(in the rows, 128 means zero)
First come named turns, each shown by rows before and after it. For each pair of rows after them, which turns, in which order, take the first row to the second? The first pair is done for you.
turn B:
[130 122 143 155 115 134 130 151 123  80 104 161  99 105 141] |-> [103 109 115 169 105 130 142 135 151 100 118 150 107 103  95]
[187 174 177  85 206 139  58 151  98 139  80 103 103 108 206] |-> [148 132  63 150 164 124 102  89 175 199 170  63 101  71  55]
[ 85 107 139 132 139 114 156 119 148  85 101 153 128 133 102] |-> [143 117 145 148 145 103 146 134 116  68 115 165 107 110 135]
turn Z:
[132 128  88 144 101 115 162 148 116 139 138 115 141 138  87] |-> [117 111  98 136 117 115 158 140 117 135 127 107 141 147  77]
[ 80 145 135 155  81 149 173 165 138 121  85 180 167 160 144] |-> [ 80 132 130 165  83 150 184 163 135 107  89 177 157 154 136]
[179 157 123 117 130 126  76 128  95 164 178 123 144 122 167] |-> [192 130 109 163 126 116 107 126  86 115 194 132 118 100 145]
[143 131 123 130 139 131 114 124 136 132 133 122 114 124 129] |-> [145 131 122 134 136 133 116 123 134 128 134 123 115 126 130]
turn J:
[113 129 136 108 139 124 104 109 111 139 146 118 150 139 125] |-> [137 129 153 112 160 130 107 115 103 125 131 118 126 134 132]
[170 140 104 139 134 121 120 120  90 123 167 140 119  87 132] |-> [139 140  87 122 118 115 114 106 106 145 179 138 149  99 117]
[114  88 149 120 105  85 143  74 125 140 145 173 125 124 149] |-> [105  87 156 108 125  85 132  69 127 144 136 167 125 134 146]
Pairs:
(two turns a pair)
[151 125 104 155 144 160 167 141 143 115 100 120  89 106 108] |-> [161 129 126 133 173 166 147 139 131 117  83 114  87 118 122] | Z, B
[115 172 111 105  94 116 111 124 154 174 128 149 189 148 128] |-> [205 160 114 126 159 112  86 119 115 156 149 122 126 113 126] | J, B
[112 128 158 121 114 133 140 155 113  91  99 171 145 140 173] |-> [111  79 105 148 146 124 156 115 131  91 134 131 113 118  82] | B, Z
[ 57 120  92 116  73 108 129 102 132 123 168 138 206 162 104] |-> [ 94 168 143  70 119 126  75 123 115 167 124 122 195 182 165] | J, Z
[ 96 133 140 102  97 115 112 140 147 196 136 139 131 172 113] |-> [153 157 155 114 103 120 107 166 130 189 128 148 109 151 152] | J, Z
[110 128 115 130 100 102 145 138 139 147 137 138 137 109 136] |-> [108 114 142 108 159 121 124 131 131 141 101 116 112 126 137] | J, J
[122 126 121 138 162 131 144  97 151 140 146 103 111 131  43] |-> [143 186 123 121 123 131 116 117 151 195 151 121 142 137  89] | Z, Z
[ 76 163 106 142  77 149 157 129 172 161 129 150 160 140 118] |-> [ 50 127 123 119 129 161 144 109 171 150 104 120 146 161  90] | Z, J
[118 106 104  88 157 147 123 105 100  99 173  93  75 144 115] |-> [135 119  77 123 106 138 145 120 105  91 202 117  82 118 121] | J, J
[192 142 124 166 141 150 129 159 118 141  65 120  80 115 137] |-> [119 155  80 145  72 135 124 132 156 195 115 119 160 138 106] | J, J
[120 139 125 116 136 136 124 129 156 178 111 116 117 136 118] |-> [158 139 129 145 130 136 138 145 141 156 113 130  93 112 133] | J, J
[118 125  75 143  46  91 159 121 135 151 113 130 138 113  85] |-> [125 132 129 124  57 102 159 150  96  96  66 162 136 131 151] | B, Z
[ 91 196 141  71  83 141  94 147 145 205 115 132 180 155 176] |-> [168 182 187  94 145 158 105 184 106 147  70 136  99 126 210] | J, J
[ 17  99 127 103  93 134 182 125 156  97  98 137 171 170  90] |-> [ 80  94  66 166  83 113 192 102 155 112 175 123 139 111  47] | B, B
[137 101 103 158 187 154 151  61 146 143 132  84  73 129  70] |-> [155 117  78 195 132 139 175  79 148 136 164 114  92 101  77] | J, J
[109  94 118 159 113 110 164 139 131  81 123 129 137 124  92] |-> [ 95  91 126 138 141 116 151 130 135  90 110 114 140 143  84] | J, J
[ 91 114 142  80 142 114 111 113 122 113 143 129 180 167 147] |-> [157 119 152 124 137 115 136 145  95  69 137 152 131 129 177] | J, J
[196 123 116 178 111 119 145 150 120  83 154 162 118  84 143] |-> [107  64 141 141 169 143 153 116 146  66 101 126 119 133  88] | Z, B
[144 123  97 119 164 147 118 110 149 193 132  75 117 123  95] |-> [165 140 104 121 160 145 114 121 143 196 130  82 111 111 119] | Z, J
[165 155 126 156  94 125 133 127 126 144 147 120 127 115 124] |-> [120 155 136 143  76 134 145 127 147 145 119 130 146 134 125] | B, Z
[164 116 103 122 131 125 124 109 114 113 138 156 124 137 101] |-> [163 114 121 112 139 124 116 113 104 106 119 161 127 139 121] | B, B
[134 109 101 103 113 105 143 120 124 134 169 132 130 132 117] |-> [129 115 112  81 124 115 124 119 122 152 156 121 136 147 126] | J, Z
[113 127 101 141 141 128 123 122 187 173 109 114  82  96  69] |-> [133 155 162  99 162 138  89 152 147 161  65 135  91 120 157] | Z, B
[ 85 108 114 105 148 104 123  91 135 113 126 127 152 139 115] |-> [111 106  93 131 142  94 126  88 132 113 152 127 138 117 104] | B, B
[107  95 141 119 142 134 138 114  95  66 133 119  95 133 122] |-> [140 127 157 116 139 142 126 140  86  76 119 131  86 127 157] | Z, J
[ 89 110 116 119 120 138 141 111 170 157 105 114 141 133  75] |-> [160 105 136 152 142 144 157 142 140 108  87 124  86  99  99] | J, J
[ 80 104 133 120 162 142  92 138 166 109 115  93 117 148 100] |-> [136 148 153 121 156 148  75 166 151 129  99 103 102 136 149] | Z, J
[142 149  82 187  59 133 107 148 171 189 177 131 101  83 126] |-> [187 167 118 172  75 131  90 174 130 156 153 150  94  82 191] | B, B
[ 72 103 139 120 117 127 139 116 140 110 108 127 152 151 109] |-> [101  99 106 151 107 121 146 109 144 115 145 121 138 126  81] | B, B
[160 125 150 143 148 113 139 166 116 109  78 151 104 123 176] |-> [103  95 104 151 155 120 150 119 172 155 102 107 108 133  78] | B, Z
[151 134  80 167 118 129 120 148 123 154 159 125 121 114 151] |-> [108  86  96 144 168 141 125 124 127 131 132  99 109 135 112] | Z, Z
[169 142 174 141 153 163 138 168 129 121  74 110  91 112 150] |-> [117 132 178 124 148 171 148 166 157 129  56 102 115 140 127] | B, B
[112 121 113 113 151  99 124 152  85 123 137 139 144 131 150] |-> [100 111  94 122 153  98 131 141 101 140 151 128 143 128 118] | B, Z
[141 143 186 113 134 149 124 176 105  81  68 152 129 150 192] |-> [131 164 140 147  61 124 148 180 117  93 115 179 164 128 188] | Z, J
[116 132 137  92 191 103 123  85 135 151 123  69 127 149 104] |-> [169 151 161 107 198 111 125 114 119 139 103  81  92 131 146] | J, Z
[150 101 114 127 112 113 127 126  54  47 178 153 178 127 172] |-> [109  60  89 127 131 118 141  97  86  51 189 124 172 131 103] | Z, B
[170 148 100 156  92  98 139 116 127 125 167 169 128  77 144] |-> [ 98 127 130  73 171 117  90  73 143 161 130 112 145 137 113] | J, J
[148 140 134 124 121  90 108 114 111  81 129 137 164 128 180] |-> [128 133  95 137  98  83 117  92 140 113 159 126 175 121 136] | J, B
[122 143 121  94 142 129  65 120 122 142 145 153 180 154 130] |-> [113 145 101 117 102 125  88 124 139 143 160 168 191 144 120] | Z, B
[159 149 118  95 117 106 106  88 117 185 147 139 210 156 107] |-> [174 100  98 154 110  92 156  89 110 113 165 146 178 121  69] | Z, Z
[169 155 124 143 111 126 133 138 119 134 141 156 118 111 156] |-> [115 149 128  97 134 132 104 105 138 168 129 126 150 154 129] | J, J
[155 124 123 114 172 102 120 136  96  57 117 121  96 158 151] |-> [114 145  75 123  89  77 132 127 124  92 170 147 157 159 136] | J, J
[114 141 116 152  94 119 123 160 150 119 128 143 170 150 140] |-> [119 143 107 162  91 116 124 155 151 119 143 141 172 141 128] | B, B
[ 89 109 112 121  96 111 132 107 133 134 154 145 154 124 123] |-> [122 109 140 121 115 113 127 124  98  95 142 158 139 119 160] | B, Z
[126 121 126 102 189 133  75 108 139 162 156 105 139 147 108] |-> [198 135 112 163 148 128 115 146 120 122 172 144 106  91 136] | J, J
[114  80 136 127 147 144 130 112 143 112 156 117 119 135  70] |-> [153  89 134 141 148 140 124 119 124 106 171 119 104 118  84] | B, B
[196 166 123 117 152 129  95 153 114 154 134 150 110 110 134] |-> [169 155  87 145 109 110 120 140 130 141 174 163 135 100 102] | Z, J
[149 115 143 148 138 114 130 142  91  74 123 131 128 140 158] |-> [131 122 156 115 157 123 109 137  95  99 108 120 140 162 163] | Z, Z
[133 101 138  89 175 115  98 158 115 127 134 150 132 116 167] |-> [117  93  87 119 146 108 122 138 156 158 178 139 136 101 112] | Z, B
[ 79  89 151  71 185 121 127 121 115  83  98 118 126 146 129] |-> [186 148  83 125 142  96 106 119 109 152 194 118 113  80 134] | Z, B
[161 164 100 165  99 141 142 137 167 200 140 123 101  98  97] |-> [127 107 110 154 151 148 152 116 170 163 118  97  84 115  54] | Z, Z
[ 85 110 126 143  91 107 169 130 100  64 155 161 155 132 128] |-> [ 51 126 151  84 123 126 128 118 108 109 122 138 178 173 137] | Z, Z
[112 139 115 141  87 133 150 139 155 143 132 146 150 117 118] |-> [ 90 109 121 132 118 139 155 125 155 126 117 132 140 126  97] | Z, Z
[113  93  64 190 111 116 160  91 162 120 169 127 115 136  68] |-> [107 151 162 115 112 134 118 145 119 105  73 179 149 189 204] | B, Z
[191 152 123 117 156 119  95 118  64  86 150 102 119  94 140] |-> [137 152 163  80 165 135  91 127  75  84  95 108 146 138 165] | B, B
[160 139 169 111 169 147  94 133 104 144 115  96 102 114 141] |-> [153 160 117 147  78 120 119 136 123 161 171 135 147  93 140] | J, J
[132 108 131 121 154 142 120 113 130 143 115 114 104 134 109] |-> [151 132 139 114 147 143 107 122 119 160 117 118 110 136 142] | B, Z
[107 141 171 132 166 115 163 165 133 103  57 159  99 144 155] |-> [ 96 129 151 157 140 105 188 163 142  83  75 170  99 130 136] | J, Z
[120 177 147 146 135 149 144 154 160 161  99 101 127 148  99] |-> [140 188 152 155 123 145 143 171 151 148 102 121 124 141 122] | Z, B
[134 106 116 141 127 122 134 127 111  93 144 143 145 112 127] |-> [130 107 126 131 131 123 134 133 107  90 132 146 150 120 140] | B, B
[181 150 141 170 125 142 126 140 137 146 159 144  96  98 152] |-> [ 80  96 155 139 150 164 151 119 169 122 110 127 107 141 104] | Z, B
[158 109 119 114 168 116  96 109  96  82 155 102 117 124 132] |-> [126 109 140  89 167 126  92 112  95  79 127 108 131 148 144] | B, B
[162 161  90 123 131 126 134  95 101 128 185 137 153 130 161] |-> [131 128  83 120 148 123 143  75 107 113 190 129 160 133 126] | Z, J
